In the data rows, the value 128 means zero.
Here are some points:
[143 151 152 147 148 147 143 140 142 149 156 146 148 140 149 148 155 141
 142 156 147 154 145 151 148 140 151 154 142 150 152 137 148 157 157 154
 144 154 141 153 161 144 159 128 147 155 151 151 168 158 144 143 148 149
 139 151 143 150 161 150 163 153]
[151 146 148 152 153 153 152 152 146 146 141 148 151 147 144 152 146 146
 158 146 149 147 151 150 148 151 147 145 152 151 146 147 143 144 141 150
 151 143 148 151 144 142 146 151 149 146 151 153 152 144 149 150 155 145
 147 152 148 149 148 149 146 144]
[161 173 140 149 144 141 153 155 149 149 174 147 154 146 151 149 138 145
 154 172 149 146 144 140 152 142 154 144 144 146 153 145 147 144 172 152
 155 176 148 141 173 150 149 145 148 144 144 153 149 175 146 152 144 149
 145 148 146 146 135 153 141 135]
[144 147 146 154 154 152 144 146 146 147 148 143 153 153 141 146 144 149
 143 144 149 151 148 149 155 150 152 150 152 149 148 149 144 146 146 152
 144 146 149 147 148 143 145 153 144 146 153 154 151 143 147 144 154 153
 149 147 144 148 144 146 144 145]
[143 157 159 143 135 144 142 151 168 152 152 169 139 153 164 143 139 166
 142 151 144 140 156 133 141 152 146 149 154 159 146 149 165 151 151 144
 145 155 164 148 147 169 149 149 169 145 141 144 153 147 162 144 138 145
 150 160 165 160 143 140 151 142]
[151 144 151 148 153 152 153 148 147 145 146 154 143 149 139 146 152 149
 152 143 146 150 149 149 149 149 148 148 144 152 146 151 144 148 144 145
 150 145 148 139 148 155 150 146 154 144 149 147 150 146 146 152 151 146
 152 144 156 152 148 148 148 149]
[149 154 160 154 173 172 154 152 177 153 146 179 159 149 176 159 155 178
 148 149 159 146 149 176 150 154 164 144 154 157 158 153 177 153 149 157
 150 152 180 149 154 179 141 148 178 149 174 157 151 152 178 146 171 157
 157 158 180 154 161 158 146 160]
[148 148 149 145 152 148 148 149 179 149 144 184 149 142 139 152 149 178
 149 144 148 145 152 147 144 146 149 139 151 153 149 151 184 151 144 146
 152 141 180 142 146 181 143 142 185 144 149 148 152 141 185 149 149 146
 148 150 175 153 153 153 149 150]
[144 143 151 144 149 149 143 147 144 154 143 145 153 152 151 152 148 146
 148 144 154 146 149 151 150 146 150 144 156 150 145 152 146 146 143 147
 148 142 145 145 144 145 146 152 146 149 149 152 153 143 143 148 150 149
 149 151 144 154 144 150 146 149]
[144 148 154 148 156 154 152 147 147 144 151 146 148 147 151 145 141 148
 146 149 146 146 149 152 147 149 146 142 148 154 149 149 146 146 152 151
 152 145 146 147 147 144 147 144 148 145 152 145 151 151 146 155 156 149
 150 152 148 151 146 145 146 140]
[139 143 150 157 152 146 140 147 148 145 146 147 157 150 147 147 156 147
 146 146 155 152 149 151 157 144 144 151 153 152 151 152 148 148 141 154
 150 153 145 154 146 145 158 147 140 151 148 156 155 148 146 143 148 157
 148 154 149 147 152 152 155 147]
[142 146 147 187 151 157 142 150 173 135 146 171 187 151 144 139 144 167
 145 142 189 160 148 150 186 148 128 155 157 147 186 148 175 151 144 186
 143 143 169 158 146 169 155 152 170 159 156 184 147 148 169 144 149 185
 149 146 170 146 150 137 160 147]
[157 146 152 153 152 151 152 150 144 146 146 147 146 147 146 152 150 146
 160 144 146 147 151 156 152 149 153 148 152 151 148 146 145 147 144 150
 152 147 141 147 150 147 149 146 142 148 152 148 152 149 138 154 149 151
 149 148 148 148 149 153 144 148]
[151 146 149 149 151 146 158 146 148 149 145 142 151 154 146 154 149 139
 153 142 148 148 147 151 147 154 153 148 153 155 147 153 146 148 145 147
 154 147 145 144 144 146 144 152 146 146 151 148 145 151 142 154 151 149
 153 153 144 153 149 156 145 146]
[170 148 148 159 145 152 165 152 148 171 149 146 160 142 155 158 146 153
 167 148 164 169 144 145 168 145 153 164 145 142 169 144 145 147 147 165
 169 150 151 171 148 146 166 147 149 160 148 163 142 146 145 165 147 156
 144 141 148 147 149 155 170 145]
[157 149 151 149 150 150 151 148 148 149 143 148 144 151 146 148 154 144
 153 146 152 144 152 149 145 152 151 144 146 151 151 154 145 150 144 148
 152 145 146 148 146 144 150 154 145 144 151 151 154 150 144 147 152 150
 153 150 140 151 157 147 141 152]
[157 150 151 157 157 157 153 150 151 153 148 148 157 146 161 153 153 156
 154 152 152 145 149 159 156 150 153 148 153 159 154 154 154 150 141 154
 154 144 154 146 149 149 147 152 156 141 160 151 149 151 156 153 164 152
 152 150 154 154 155 155 148 153]
[154 177 141 155 135 138 155 154 176 156 187 183 161 144 173 154 138 180
 151 178 154 144 145 138 158 144 159 141 144 138 158 146 182 145 174 151
 149 175 179 142 182 180 146 144 179 146 137 156 149 177 179 149 140 157
 147 140 182 144 138 156 147 141]
[141 148 146 149 146 149 148 148 146 152 147 147 146 143 145 148 145 148
 149 146 146 142 154 152 149 154 148 147 150 150 149 149 146 148 147 149
 146 143 141 144 149 144 146 147 139 145 152 146 150 146 144 147 153 150
 152 148 144 146 149 154 145 149]
[146 142 148 144 156 154 151 153 157 151 146 155 140 149 161 150 154 154
 144 146 142 148 148 151 140 150 142 151 154 147 146 144 151 154 148 145
 146 144 156 146 144 150 147 148 157 146 154 142 150 146 152 142 156 142
 148 151 153 149 151 151 146 152]
[152 146 146 146 154 152 149 151 154 150 148 149 147 152 140 151 146 147
 148 143 151 145 149 153 146 150 150 146 150 146 147 148 147 156 146 153
 151 147 146 146 146 146 150 141 151 146 151 153 148 147 143 153 153 148
 148 149 152 154 149 151 144 146]
[147 152 151 149 143 141 149 153 145 144 159 142 149 154 153 154 144 144
 148 156 143 147 150 150 151 146 148 148 155 149 152 153 144 154 150 147
 148 158 140 146 156 144 144 151 151 150 146 149 147 157 145 148 152 149
 145 154 149 155 138 146 144 138]
[144 145 156 148 151 149 144 146 152 155 147 146 145 146 149 147 147 147
 142 146 144 152 151 144 144 151 148 153 152 153 150 149 146 151 144 148
 142 143 146 153 148 148 147 155 145 150 149 144 150 144 143 143 148 152
 153 150 144 150 152 153 142 151]
[147 186 153 149 145 145 137 145 146 152 184 147 152 153 152 149 137 146
 145 187 143 139 150 146 148 153 153 144 157 153 148 151 148 148 184 147
 143 188 146 148 184 145 146 155 142 141 149 147 153 182 148 150 151 146
 153 150 151 149 140 148 146 135]
[138 148 152 152 151 152 144 151 144 147 144 144 149 150 149 146 154 145
 141 144 150 147 152 153 151 152 149 149 150 153 150 149 142 144 145 154
 142 144 146 152 144 149 155 149 144 150 157 147 148 143 146 139 148 144
 150 151 147 151 149 148 152 150]
[144 148 156 148 149 152 145 144 148 149 144 147 142 151 148 148 143 146
 144 149 146 144 160 152 149 154 146 153 150 149 146 153 148 146 150 146
 146 150 146 146 151 146 149 149 145 150 151 147 140 148 142 148 146 149
 155 149 143 148 138 151 150 144]
[152 146 149 147 155 150 157 152 144 149 146 144 144 148 149 152 145 145
 157 150 148 146 149 155 149 145 150 146 146 151 153 152 146 148 148 145
 154 148 143 147 144 148 146 149 150 146 152 147 144 148 151 156 153 149
 145 154 146 149 146 148 145 148]
[140 146 141 186 155 153 135 150 154 135 146 157 187 157 141 137 147 158
 139 145 183 165 147 158 182 154 139 168 152 144 188 161 160 142 139 187
 140 147 161 166 142 159 169 152 160 166 158 186 144 144 158 145 158 184
 154 142 159 140 147 139 164 142]
[152 145 144 146 145 145 148 151 149 150 148 147 148 146 143 150 156 148
 148 148 144 148 148 144 152 152 149 146 152 154 144 153 146 149 144 143
 146 146 148 147 149 151 143 149 150 147 148 148 149 148 149 152 145 149
 150 149 148 151 152 153 146 154]
Here are 40 more points, each followed by its number:
[145 146 159 169 140 149 144 151 171 140 145 174 167 150 135 139 151 172
 146 149 167 149 146 146 167 145 137 151 145 152 166 146 173 145 145 170
 143 146 166 152 146 171 153 150 173 149 146 166 148 141 168 144 148 162
 147 155 173 157 154 141 151 150] 0
[146 143 148 147 151 145 145 148 142 151 146 142 147 154 156 151 151 143
 138 144 148 147 150 154 145 146 150 147 154 151 146 149 150 150 148 154
 144 147 147 146 144 140 148 149 147 153 151 145 145 147 149 149 148 149
 145 151 146 154 147 152 148 147] 1
[153 141 148 148 146 145 150 149 146 151 144 154 149 150 144 151 159 151
 147 150 146 145 147 147 152 146 147 148 151 148 149 147 148 150 151 150
 149 146 147 141 152 146 143 151 152 144 148 148 151 146 154 149 147 146
 154 149 154 148 155 151 147 159] 2
[153 144 148 149 151 155 149 151 152 145 143 151 149 148 143 146 157 146
 155 149 152 144 147 149 152 148 149 140 148 146 147 153 146 150 144 146
 154 146 147 141 141 148 144 149 144 145 147 152 151 146 147 154 152 144
 150 148 151 149 152 152 142 155] 3
[146 155 143 158 162 165 144 146 148 144 151 150 157 158 143 146 146 151
 147 153 164 151 161 161 159 160 145 145 156 140 157 149 148 149 149 161
 145 153 153 153 150 152 148 155 157 147 164 159 146 154 147 144 159 158
 159 135 154 141 141 144 149 141] 4
[151 148 141 157 145 144 152 147 154 154 151 160 154 147 163 157 145 159
 152 154 154 144 144 137 154 148 158 143 145 141 157 148 154 148 148 157
 156 153 157 146 151 149 144 140 157 148 137 155 146 153 158 159 142 157
 144 141 158 144 139 152 146 143] 5
[139 154 147 149 146 147 149 151 144 148 149 146 148 145 146 150 155 146
 144 152 149 149 142 147 151 147 148 148 145 152 152 144 146 146 151 147
 140 149 145 147 152 146 149 146 143 151 147 146 148 148 143 144 145 152
 144 154 145 149 155 150 155 151] 6
[154 149 148 156 148 145 152 146 164 152 144 162 161 148 172 161 146 166
 155 144 159 146 144 144 163 149 164 146 148 146 156 148 166 152 149 161
 152 147 173 139 144 168 146 146 162 149 147 156 154 148 171 153 145 157
 151 143 165 147 150 162 145 147] 7
[162 161 137 167 137 133 155 157 171 156 160 171 158 146 169 169 144 173
 155 164 162 149 145 138 160 144 174 148 143 135 167 146 170 144 161 167
 161 161 177 147 160 174 143 144 171 144 141 167 143 168 170 151 133 163
 141 135 170 138 142 169 148 142] 8
[153 143 151 146 151 148 151 154 145 151 145 144 149 149 146 148 146 144
 146 145 146 146 151 151 150 145 152 139 146 150 150 149 142 147 148 148
 155 152 145 143 150 146 141 145 146 145 153 150 151 145 142 153 149 145
 147 149 148 148 146 153 142 146] 9
[171 148 148 150 150 147 166 157 146 153 149 144 148 140 154 148 145 145
 174 146 156 177 133 148 151 139 150 183 141 151 155 142 148 139 153 153
 174 144 141 187 146 142 183 139 140 185 146 154 139 149 139 169 149 148
 142 152 145 146 144 152 187 139] 10
[144 147 163 143 141 139 145 141 182 154 151 174 137 159 180 143 141 177
 144 151 135 150 152 140 137 150 144 151 152 170 142 156 183 152 149 143
 144 151 179 145 151 183 150 152 173 143 137 142 151 148 177 143 137 140
 159 163 180 163 143 140 146 142] 11
[156 148 147 146 150 151 157 141 147 149 144 148 144 148 145 149 155 145
 151 149 145 152 153 148 146 148 152 149 152 148 149 148 144 149 145 146
 154 147 149 144 148 144 149 152 150 149 148 146 151 141 148 159 154 142
 153 148 144 149 153 148 153 150] 12
[139 148 146 176 151 150 138 154 145 133 144 144 174 148 140 143 149 150
 139 146 181 189 156 154 174 154 144 187 150 148 173 147 152 150 144 173
 139 140 150 189 144 142 187 149 147 185 154 177 148 146 146 139 148 178
 147 147 153 149 151 142 187 153] 13
[147 144 150 148 159 159 149 144 154 148 149 157 145 143 167 142 158 156
 145 146 144 149 149 161 149 150 143 151 151 150 144 148 155 151 148 144
 146 143 159 149 145 157 153 151 154 148 159 144 149 148 155 151 159 149
 148 144 156 144 155 149 145 153] 14
[151 166 156 145 157 162 154 155 146 151 166 144 143 148 144 152 142 140
 154 163 149 145 145 154 146 146 146 143 152 151 144 148 148 151 165 143
 153 163 145 146 167 149 148 144 147 146 162 143 149 171 152 151 162 147
 142 153 152 153 135 148 146 140] 15
[140 152 146 140 158 155 146 146 144 151 155 148 139 140 154 144 158 146
 143 149 144 155 141 159 149 144 146 150 139 142 144 142 147 153 146 146
 146 145 146 152 147 149 150 138 148 149 151 144 159 152 146 138 156 146
 141 144 144 145 157 147 152 159] 16
[149 147 148 151 148 148 141 154 146 151 145 149 154 144 145 146 150 146
 144 142 145 146 148 154 150 153 150 144 148 152 153 146 151 150 144 148
 146 146 144 147 144 146 146 149 142 149 155 152 150 145 143 148 153 149
 148 154 145 153 149 149 143 148] 17
[149 148 148 147 153 151 148 152 147 154 146 147 152 153 149 146 148 144
 147 139 154 144 150 152 151 149 147 146 152 149 153 152 143 150 144 152
 145 146 144 148 148 147 149 147 147 143 149 152 146 147 151 147 153 149
 149 152 147 152 148 149 146 148] 18
[151 144 153 150 154 155 153 144 154 154 147 151 149 147 161 152 153 154
 151 141 150 148 149 152 157 148 152 143 152 157 151 148 144 153 148 150
 154 144 154 143 146 149 144 154 150 151 154 154 150 146 153 155 151 147
 149 154 149 152 152 147 140 151] 19
[171 143 151 144 152 153 174 148 144 145 149 143 144 159 147 149 155 145
 171 142 150 178 156 146 145 154 152 179 160 154 141 158 143 163 148 146
 173 146 144 177 144 146 179 159 146 175 151 144 159 146 146 169 148 146
 155 149 147 146 154 151 176 155] 20
[151 144 149 147 151 153 148 152 149 146 145 143 153 149 152 150 155 148
 146 148 150 146 146 152 148 148 152 144 147 145 149 147 144 144 142 152
 149 150 146 146 148 144 149 147 149 141 153 145 149 151 147 147 149 146
 147 151 142 146 160 149 145 153] 21
[149 161 149 156 155 162 148 152 146 148 160 147 151 152 141 151 142 152
 149 167 146 147 148 157 146 153 151 149 151 152 140 153 148 151 160 148
 152 166 149 148 163 145 145 149 147 142 158 145 144 160 150 149 163 149
 151 148 144 146 140 148 145 140] 22
[174 142 154 154 148 149 171 153 146 157 144 148 154 148 151 147 147 146
 171 139 153 176 151 151 159 153 148 171 153 146 152 152 144 154 146 155
 168 140 147 168 149 144 177 152 145 177 144 156 150 148 144 174 156 156
 154 152 142 153 155 150 180 151] 23
[144 155 154 152 143 145 141 145 149 153 157 149 155 148 146 149 163 149
 140 155 151 146 144 146 148 146 150 148 143 161 152 151 149 149 153 153
 145 151 151 146 157 148 146 143 146 148 141 154 151 154 148 144 147 154
 149 152 150 158 164 148 147 160] 24
[151 143 154 154 149 148 153 148 148 148 144 146 144 151 150 148 147 139
 155 145 146 146 149 154 149 150 150 144 153 148 151 146 145 150 144 151
 144 146 144 144 145 149 146 153 146 148 149 148 153 144 144 148 147 144
 147 148 144 148 146 153 144 143] 25
[157 167 146 143 137 138 157 151 171 150 169 164 145 149 143 158 170 173
 156 170 145 145 154 137 144 157 149 146 154 144 148 153 170 146 170 146
 149 165 160 146 169 165 150 151 169 146 128 142 146 167 169 154 137 147
 149 144 171 146 168 154 145 169] 26
[176 146 144 144 147 154 172 146 146 144 148 146 141 152 148 154 149 146
 169 143 146 184 152 149 142 151 154 184 149 152 144 148 144 153 144 142
 174 145 145 186 144 141 180 148 145 188 150 139 147 146 146 170 149 139
 147 149 148 148 144 152 186 149] 27
[153 146 155 147 151 155 152 153 146 149 139 144 149 149 145 152 146 149
 153 146 146 149 153 153 148 151 149 144 148 153 146 145 145 147 144 152
 153 142 144 148 145 145 145 152 144 148 156 148 149 144 144 151 149 149
 151 148 146 152 147 151 142 144] 28
[151 147 151 152 150 144 154 150 141 153 144 149 146 148 153 148 148 148
 149 149 144 147 148 148 145 149 151 143 150 149 152 145 146 149 139 147
 152 143 146 146 139 147 145 152 146 150 152 148 152 149 144 151 148 150
 146 152 146 155 146 149 144 145] 29
[161 148 148 152 152 151 162 148 146 147 145 144 153 160 147 146 152 144
 162 146 150 157 154 150 150 155 153 158 155 149 156 158 142 156 144 150
 159 145 147 160 146 144 157 154 151 156 149 150 154 147 148 165 152 150
 152 149 145 148 159 149 156 154] 30
[148 147 151 146 152 145 145 146 140 151 148 148 152 149 147 153 145 148
 140 148 149 146 154 151 147 154 153 150 161 149 147 153 145 145 152 152
 140 148 142 149 149 142 147 154 149 148 150 146 143 143 146 144 151 153
 155 151 146 150 141 152 146 147] 31
[150 146 149 149 155 153 146 149 147 153 141 144 153 148 146 155 145 146
 151 147 152 148 146 152 147 151 150 144 148 154 148 148 149 150 142 149
 152 142 144 146 146 146 145 148 151 147 155 144 152 146 145 151 149 148
 149 150 149 149 149 156 146 149] 32
[149 155 162 162 179 176 155 152 157 155 155 162 159 152 166 156 161 163
 156 157 156 145 157 176 162 152 159 148 157 169 161 151 166 154 162 157
 157 161 164 147 154 160 146 153 163 151 174 157 151 160 160 156 175 156
 156 167 163 165 157 161 145 161] 33
[165 154 146 154 152 147 165 155 152 154 149 146 153 145 151 153 143 141
 162 146 151 151 146 148 155 143 148 149 139 146 154 147 147 148 152 152
 158 150 145 149 146 141 154 141 144 151 149 154 143 154 148 161 147 153
 143 146 144 142 146 154 154 144] 34
[148 146 149 148 148 150 147 152 147 151 149 146 151 148 150 148 156 145
 146 147 149 146 144 149 149 148 149 144 149 149 151 146 146 149 152 150
 148 151 142 146 151 142 144 151 151 144 145 148 150 151 148 144 148 146
 146 151 147 147 160 149 142 161] 35
[146 145 151 163 156 150 146 151 163 145 143 162 165 146 133 139 155 164
 149 147 163 139 150 146 160 150 140 146 147 156 163 149 165 151 145 162
 146 145 164 142 146 161 146 141 166 150 148 157 149 142 160 144 148 164
 143 146 161 157 153 139 151 154] 36
[153 172 151 148 148 148 151 147 149 148 163 146 144 152 154 149 139 141
 148 168 148 142 148 154 154 146 152 146 147 151 154 148 143 146 169 144
 149 166 142 149 168 145 149 148 144 148 154 148 148 162 143 153 154 144
 149 148 145 152 140 148 148 140] 37
[165 146 153 149 152 150 171 148 148 144 144 141 148 153 144 152 153 146
 166 146 148 169 158 150 148 154 153 167 154 152 144 156 144 159 143 148
 174 146 141 167 143 145 166 157 151 169 149 146 155 142 147 171 152 144
 151 152 146 148 154 148 166 152] 38
[154 145 149 158 145 144 149 151 153 151 148 155 158 153 166 154 148 155
 151 145 155 144 149 146 154 143 159 145 149 143 156 146 154 148 147 158
 153 140 157 147 147 157 137 142 159 147 148 155 155 146 160 155 149 158
 148 144 158 144 149 162 141 146] 39
Which three of these numbered points are nearest to each point below, looking only along the 5 directions in which the first points spread most? Their numbers follow each, nearest first.
[144 155 158 147 141 128 148 150 156 152 160 161 146 151 167 146 141 161
 147 157 147 144 155 135 142 152 149 146 151 157 143 155 160 153 159 147
 155 156 163 144 157 163 143 156 163 143 138 150 148 153 157 145 135 146
 152 152 162 157 144 149 142 141] > 26 5 24
[159 144 151 159 153 155 160 145 153 164 145 157 158 150 163 161 155 157
 156 148 164 154 152 158 161 152 157 142 145 154 162 155 153 146 148 158
 154 146 154 149 138 156 151 148 152 149 158 161 151 144 157 162 152 159
 152 155 159 154 148 158 149 150] > 39 19 30
[167 149 148 144 146 150 164 149 145 148 145 143 141 158 148 149 155 144
 168 145 147 162 158 148 147 161 156 160 161 148 146 158 144 157 145 146
 170 147 145 162 148 146 165 159 146 157 149 147 163 148 146 161 147 148
 157 155 144 152 148 148 163 157] > 38 30 34
[139 146 150 145 150 153 144 151 143 146 143 146 146 148 153 151 152 146
 144 144 145 145 150 148 144 147 154 144 147 152 148 150 144 149 146 145
 148 144 140 149 148 147 145 154 143 145 149 148 151 142 149 146 152 149
 153 147 146 145 151 152 148 148] > 1 25 16
[156 150 156 149 152 157 158 157 148 152 158 151 146 146 144 149 139 148
 158 156 144 152 143 161 146 142 151 147 145 162 143 141 141 151 162 146
 157 154 144 148 161 146 151 144 144 151 155 142 144 157 148 158 161 145
 142 158 144 154 144 152 149 139] > 9 15 22
[146 143 147 149 146 152 151 145 148 152 144 142 146 148 152 151 148 148
 148 145 151 144 149 151 146 148 152 148 149 149 152 149 147 155 145 151
 154 138 154 141 148 147 149 151 150 145 154 148 147 144 146 151 154 151
 148 148 148 149 154 148 148 146] > 3 32 28
[156 146 154 148 150 152 154 149 143 155 148 146 149 149 148 147 146 145
 155 145 145 143 148 151 149 150 146 144 151 151 146 146 144 145 144 146
 149 148 148 147 148 145 148 148 141 144 154 143 152 142 145 154 149 149
 150 149 142 146 146 149 144 146] > 9 29 25
[152 142 148 140 155 152 164 148 161 140 148 160 141 143 143 171 143 157
 160 145 138 154 142 158 143 148 170 155 146 157 138 145 160 146 144 135
 156 141 157 148 146 160 153 146 160 156 152 138 146 149 161 159 158 128
 151 155 158 161 147 173 154 147] > 19 14 2
[147 149 154 152 144 148 150 149 144 152 151 145 146 148 141 149 155 148
 146 150 151 146 149 148 152 149 151 144 148 152 144 154 150 153 153 149
 154 149 146 148 146 148 142 149 145 149 144 149 149 149 148 152 149 149
 148 152 144 152 159 152 144 160] > 35 9 16
[158 145 155 141 157 154 162 154 150 142 147 145 147 145 147 154 141 146
 156 144 148 155 145 151 145 148 153 155 140 154 144 140 147 151 139 143
 157 149 148 159 143 149 155 141 149 155 152 146 146 147 146 157 154 146
 146 153 154 155 145 150 158 144] > 12 3 29
[147 152 152 146 150 151 141 146 150 154 152 145 146 138 149 147 155 143
 147 150 152 151 145 148 153 145 149 152 144 146 152 144 141 156 151 148
 140 155 146 154 148 148 149 144 144 153 146 153 158 151 147 144 144 151
 144 149 148 151 156 149 149 158] > 6 35 18
[181 157 139 164 146 144 176 179 143 189 162 148 161 137 156 153 140 149
 183 157 164 184 135 144 163 135 153 189 138 139 162 137 145 133 159 163
 179 160 140 180 158 148 191 135 146 187 149 155 137 162 145 180 148 166
 137 139 152 138 144 151 188 140] > 10 23 27
[139 154 187 135 139 140 138 141 184 189 154 186 138 170 177 137 143 185
 138 154 137 159 167 133 137 170 137 151 167 186 135 162 185 144 152 135
 144 160 180 155 156 187 158 170 185 149 128 133 142 151 187 146 135 139
 162 189 182 181 141 137 152 145] > 11 26 7
[148 157 145 144 167 165 143 148 153 154 156 153 145 141 156 150 169 152
 148 157 146 142 148 166 144 144 147 146 144 143 146 146 151 151 162 151
 147 162 152 139 162 151 146 142 146 149 168 149 149 166 152 151 161 147
 146 146 152 143 159 146 144 169] > 22 15 14
[144 154 182 139 137 137 148 151 188 158 154 189 137 153 180 141 144 187
 146 152 133 152 152 138 137 159 135 145 153 181 141 159 188 147 154 137
 144 157 189 146 154 184 147 158 187 144 135 135 149 154 189 145 135 137
 159 178 184 181 141 133 145 139] > 11 26 7
[145 154 141 162 163 164 143 145 150 142 151 150 159 161 151 148 144 153
 139 154 167 153 160 159 162 159 146 158 160 140 166 158 150 146 152 160
 145 154 150 153 152 147 153 161 153 146 166 162 149 150 146 142 162 159
 161 144 157 140 144 143 152 144] > 4 24 18
[140 142 148 128 148 154 140 147 181 184 145 181 135 149 174 137 148 185
 138 142 133 161 151 153 133 144 138 162 148 150 133 148 185 152 144 135
 141 144 181 159 146 178 159 150 183 162 147 128 152 146 183 137 155 139
 152 145 184 148 146 128 165 149] > 11 7 26
[144 147 149 150 148 153 148 148 146 151 148 148 152 148 149 151 159 147
 149 148 154 151 143 149 150 146 149 143 149 150 150 145 143 146 150 155
 149 145 148 149 144 149 144 146 150 147 144 153 151 147 149 144 148 152
 146 153 145 153 154 151 145 157] > 18 17 21
[144 150 149 147 149 149 144 148 146 148 151 146 149 151 148 146 156 151
 148 149 154 148 153 151 153 141 149 146 146 152 148 147 146 157 145 146
 146 148 146 141 148 144 149 144 145 144 146 155 148 150 152 149 149 148
 149 152 150 154 158 152 149 159] > 35 18 1
[143 145 146 141 155 153 149 149 146 154 146 147 139 151 152 152 150 140
 145 145 144 156 144 149 145 148 149 148 145 152 150 148 145 154 138 148
 138 149 140 151 144 143 154 146 148 149 152 148 145 151 149 146 151 137
 147 148 144 148 151 152 154 148] > 25 29 28
[139 146 137 181 171 167 147 142 189 133 148 190 184 161 137 138 144 188
 142 146 184 159 157 170 185 154 137 162 163 137 186 161 190 146 150 186
 144 144 184 155 148 183 157 159 187 158 170 192 142 144 180 140 173 185
 162 135 189 138 144 128 162 135] > 0 36 7
[154 148 148 144 153 150 155 153 149 152 144 151 147 152 140 148 146 147
 150 147 148 146 149 156 152 153 152 145 144 156 148 144 147 152 142 146
 151 147 149 144 144 148 143 151 148 148 155 144 148 140 151 148 158 147
 148 156 149 151 144 151 144 150] > 3 32 16
[146 144 146 150 161 157 153 151 163 146 145 160 149 152 140 149 148 161
 148 149 150 142 149 161 150 151 151 149 157 149 152 149 159 152 147 151
 150 149 158 143 144 154 140 148 157 149 158 151 146 144 159 150 154 149
 151 145 161 152 147 151 142 146] > 14 19 39
[154 156 187 173 179 188 154 154 184 160 156 181 172 162 177 184 163 174
 154 153 175 146 152 187 176 161 175 150 156 187 171 162 178 154 152 169
 161 152 177 153 151 176 149 164 177 151 179 173 154 152 181 153 183 173
 157 186 175 185 161 182 151 166] > 33 7 14
[146 153 155 150 146 148 150 144 146 146 154 153 147 150 141 154 161 148
 149 151 153 146 154 142 152 147 151 142 148 148 152 153 152 148 152 153
 148 150 145 135 151 150 147 152 148 142 146 157 147 151 153 149 141 154
 146 155 144 149 161 149 145 162] > 24 35 2
[161 144 145 144 143 143 164 156 145 146 150 153 143 154 145 157 160 144
 159 148 147 154 163 147 139 164 153 153 164 148 140 161 146 154 149 139
 160 150 142 155 150 144 154 165 148 158 146 144 154 149 148 156 149 144
 161 141 145 145 160 152 152 157] > 12 9 29
[176 149 146 146 148 151 174 162 145 143 152 146 145 173 146 148 161 146
 178 147 140 190 174 146 143 180 150 186 172 144 142 176 144 185 151 142
 177 150 145 182 154 148 188 178 146 184 149 146 186 148 143 177 151 140
 174 144 140 139 158 148 188 158] > 20 38 27
[147 148 147 145 144 141 148 148 184 148 146 187 145 150 176 149 146 186
 149 148 147 144 151 142 148 144 147 147 149 154 144 149 187 144 147 146
 151 144 186 145 149 184 149 147 186 146 144 142 147 143 183 146 146 145
 149 148 186 155 144 143 139 142] > 11 7 26
[160 163 148 142 149 144 158 161 145 149 159 149 148 157 143 146 165 144
 158 159 144 148 164 146 148 161 156 146 160 147 145 163 142 159 157 146
 156 154 144 150 156 145 145 164 148 155 142 147 157 164 148 158 149 146
 165 147 147 144 168 152 151 166] > 9 35 22
[149 145 154 147 154 149 144 151 139 152 142 148 149 146 153 151 151 146
 152 144 146 144 157 150 151 151 153 141 147 149 151 149 151 145 149 146
 148 138 148 146 147 148 143 152 144 148 149 147 152 143 144 151 150 145
 146 149 149 153 140 152 147 146] > 29 25 3
[165 144 160 161 152 152 169 144 150 159 145 151 161 151 157 157 155 142
 165 147 160 151 154 152 158 151 158 154 158 156 158 151 148 150 150 158
 163 147 149 157 139 151 155 149 152 151 154 156 155 141 144 161 155 154
 155 148 149 151 153 154 151 151] > 30 38 34
[155 147 146 152 145 153 152 151 148 152 151 143 146 145 154 147 146 148
 154 154 154 149 148 147 152 146 153 150 139 148 148 148 148 148 148 148
 159 152 149 143 148 148 148 142 148 146 148 148 142 154 151 154 151 152
 154 146 144 152 139 147 149 145] > 9 35 12
[159 151 146 147 147 151 165 155 144 155 148 146 154 143 156 154 141 148
 164 152 148 152 141 149 141 141 152 153 140 147 153 137 148 142 154 149
 164 152 144 153 154 152 150 138 145 148 152 147 144 153 145 160 153 155
 144 146 143 149 141 150 153 146] > 34 30 38
[137 151 156 151 149 144 141 143 145 143 150 146 154 140 149 149 162 145
 140 156 158 167 139 151 154 135 148 167 138 154 156 139 145 169 155 154
 138 155 146 168 157 143 165 133 147 167 148 154 169 157 149 140 145 157
 143 152 144 156 157 151 168 162] > 6 24 18
[143 144 149 147 152 150 141 154 148 154 147 144 149 151 151 152 154 149
 143 142 154 148 152 148 150 148 147 148 143 149 152 148 141 146 146 148
 145 144 144 149 146 146 149 153 147 148 151 146 147 140 149 147 155 143
 153 149 141 148 147 148 149 152] > 17 1 18
[167 157 142 152 146 144 174 183 143 170 159 148 159 138 154 152 139 145
 176 157 157 190 137 147 160 138 151 187 133 135 161 133 151 135 154 159
 171 158 150 179 154 151 187 137 144 189 148 159 137 160 144 171 144 159
 138 139 147 143 138 149 181 143] > 10 23 27
[178 143 148 144 149 150 185 150 145 139 144 143 140 156 147 155 154 140
 181 144 139 186 157 154 142 154 152 188 158 148 145 152 140 156 145 141
 174 149 148 189 143 144 187 157 143 187 154 140 153 148 142 179 144 140
 155 146 147 153 151 149 188 152] > 27 20 23
[148 145 146 151 154 152 149 151 147 154 148 149 150 153 143 151 151 140
 145 145 151 150 149 159 150 146 151 148 155 146 153 154 147 146 153 150
 147 146 148 148 147 150 148 152 146 146 154 146 148 143 150 149 157 149
 148 147 151 149 147 150 146 148] > 18 21 17
[148 153 145 148 149 145 148 151 148 152 149 143 149 148 155 149 142 145
 156 152 153 144 148 149 149 145 151 150 150 150 147 144 153 139 147 148
 150 153 147 148 149 146 138 151 144 146 148 154 144 148 146 148 144 151
 149 145 151 148 141 147 147 145] > 6 35 24
[152 151 159 164 164 169 156 154 162 159 152 163 162 156 167 163 154 164
 156 151 162 144 148 165 161 151 163 146 151 165 160 157 161 149 148 161
 157 147 165 149 147 167 148 158 161 146 168 161 153 149 162 158 159 159
 156 168 161 167 161 163 149 156] > 33 7 14
